(in the rows, 128 means zero)
Each path below is one point turned by a fixed rotation once a step. After each direction that follows a path, write how fast that rotation turns it, in degrees a step (0 if it stays still).
Each turn is a multiple of 5 degrees from 10 to 175, or 0.
Each row of a path follows its step; steps can be skipped.
path 1
step 1: [119 131 130 120 131 129 127 127 116 126 128 127 129 135 126 138 131 125
 131 128 139 127 121 119 134 118 113 143 127 128 151 123 126 122 115 130
 119 137]
step 2: [138 129 130 119 122 130 133 138 106 132 131 138 131 136 138 140 139 141
 126 140 127 135 127 135 127 127 128 125 136 126 119 131 122 132 126 142
 127 130]
step 3: [131 134 146 134 136 130 128 119 125 122 137 109 130 126 141 141 128 122
 131 125 120 137 130 129 120 135 133 130 122 121 129 140 122 138 124 126
 117 130]
step 4: [128 147 121 117 132 134 131 128 131 124 120 130 113 131 133 138 126 137
 125 127 127 131 120 138 137 126 116 127 120 121 142 128 126 137 119 114
 135 132]
step 5: [132 126 126 122 128 138 137 121 118 123 142 139 132 134 134 130 125 118
 130 134 128 125 125 139 122 129 111 113 131 131 136 120 133 130 131 141
 118 139]
step 8: [138 132 137 126 133 119 137 121 127 129 127 129 128 122 139 128 130 137
 128 127 125 121 131 140 123 140 110 130 131 143 144 123 125 127 120 133
 118 119]
step 9: [123 135 131 133 118 128 121 136 132 131 137 120 132 130 133 132 141 128
 133 150 127 118 109 130 128 133 118 116 120 120 135 133 131 130 125 130
 126 130]
step 11: [128 141 116 135 122 127 135 126 113 131 129 126 121 123 143 133 125 125
 120 113 131 119 123 134 125 149 127 127 135 125 133 132 133 120 134 120
 121 123]
step 12: [124 127 135 117 119 135 121 134 141 131 135 121 128 127 123 127 127 144
 134 117 120 117 132 142 126 135 115 113 119 121 132 128 135 122 131 134
 122 128]
step 13: [116 125 128 135 130 125 129 133 124 120 137 120 121 129 121 131 140 123
 114 132 132 108 130 130 130 120 118 138 122 133 139 118 126 138 138 133
 122 125]
step 15: [125 132 134 118 135 127 130 128 125 121 135 112 143 124 136 125 139 143
 117 121 130 128 123 135 120 143 131 127 122 121 117 133 118 124 136 136
 126 122]
[121 131 129 131 132 128 126 127 126 130 130 130 128 123 129 128 130 127
 131 129 127 126 128 129 127 127 128 131 135 128 129 127 125 127 126 121
 127 127]  145
[131 126 128 125 128 125 124 124 128 128 128 129 126 125 130 127 133 128
 127 127 131 125 132 123 132 125 128 129 125 124 130 127 129 134 131 122
 128 132]  115
[128 128 130 131 128 131 126 125 132 129 129 121 130 123 127 131 129 132
 132 127 127 127 123 124 125 126 129 124 126 128 125 127 124 127 129 129
 128 131]  120
path 2
step 0: [128 125 117 127 125 112 127 128 118 116 118 130 130 126 136 123 127 123
 130 130 134 127 130 143 118 130 122 138 129 130 130 133 112 125 128 110
 128 104]
step 1: [109 128 122 134 124 126 132 140 126 132 150 121 112 128 121 133 125 131
 128 130 129 139 125 137 125 128 136 132 114 121 121 131 117 135 140 124
 142 120]
step 3: [127 126 135 146 125 133 118 129 113 128 114 127 132 126 130 126 127 125
 133 136 128 124 118 134 116 126 139 116 117 141 133 129 117 145 117 139
 137 123]
step 4: [107 134 128 125 131 126 126 129 133 129 124 121 122 121 136 120 117 111
 136 123 124 149 122 129 129 139 131 120 126 121 126 138 126 133 109 129
 118 134]
step 5: [118 127 121 127 120 121 139 144 125 111 121 124 142 130 140 131 123 126
 133 130 131 125 136 105 131 132 128 119 134 119 121 122 119 135 132 139
 128 119]
step 7: [115 132 117 110 134 121 114 143 135 127 130 128 123 137 120 138 122 129
 125 131 138 136 125 134 124 126 141 132 116 130 126 116 120 123 124 123
 130 112]
step 9: [127 129 133 121 126 142 131 129 126 142 118 135 134 126 135 140 128 132
 133 135 134 121 129 137 130 135 137 122 119 137 133 144 102 135 117 131
 129 136]
step 10: [121 139 116 134 117 131 128 127 136 126 113 136 129 130 138 121 122 113
 119 144 125 137 130 131 114 135 131 133 117 121 127 134 134 140 114 130
 122 122]
step 12: [115 135 120 117 116 123 123 118 115 113 129 127 143 131 132 136 123 121
 139 124 131 122 132 128 126 131 114 130 117 134 132 137 116 123 141 118
 131 120]
step 13: [114 136 126 129 126 118 122 122 136 119 140 124 119 124 120 133 120 134
 117 141 127 127 125 135 127 130 133 119 118 132 131 116 122 142 126 123
 149 116]
step 14: [115 126 144 128 147 122 122 131 136 125 122 122 134 129 129 120 112 123
 128 131 140 131 137 141 127 129 134 125 113 124 127 124 120 114 134 137
 132 140]
[127 126 123 129 131 127 127 131 128 132 129 126 125 127 133 128 125 125
 136 122 126 131 127 128 129 124 127 129 129 131 127 129 129 125 130 127
 128 125]  100
[130 129 132 129 132 128 125 127 126 132 128 130 125 126 127 135 125 128
 131 129 127 128 129 130 125 126 129 132 125 125 128 122 126 126 128 129
 133 132]  60
[127 130 124 132 127 124 127 128 127 128 123 133 131 129 126 128 125 128
 128 130 126 124 128 124 126 128 129 132 132 129 128 125 131 128 129 130
 129 121]  145
[130 123 128 125 132 122 132 132 132 131 127 123 126 129 126 129 129 127
 124 130 129 123 127 126 126 130 128 133 127 129 132 130 126 126 128 127
 127 127]  45
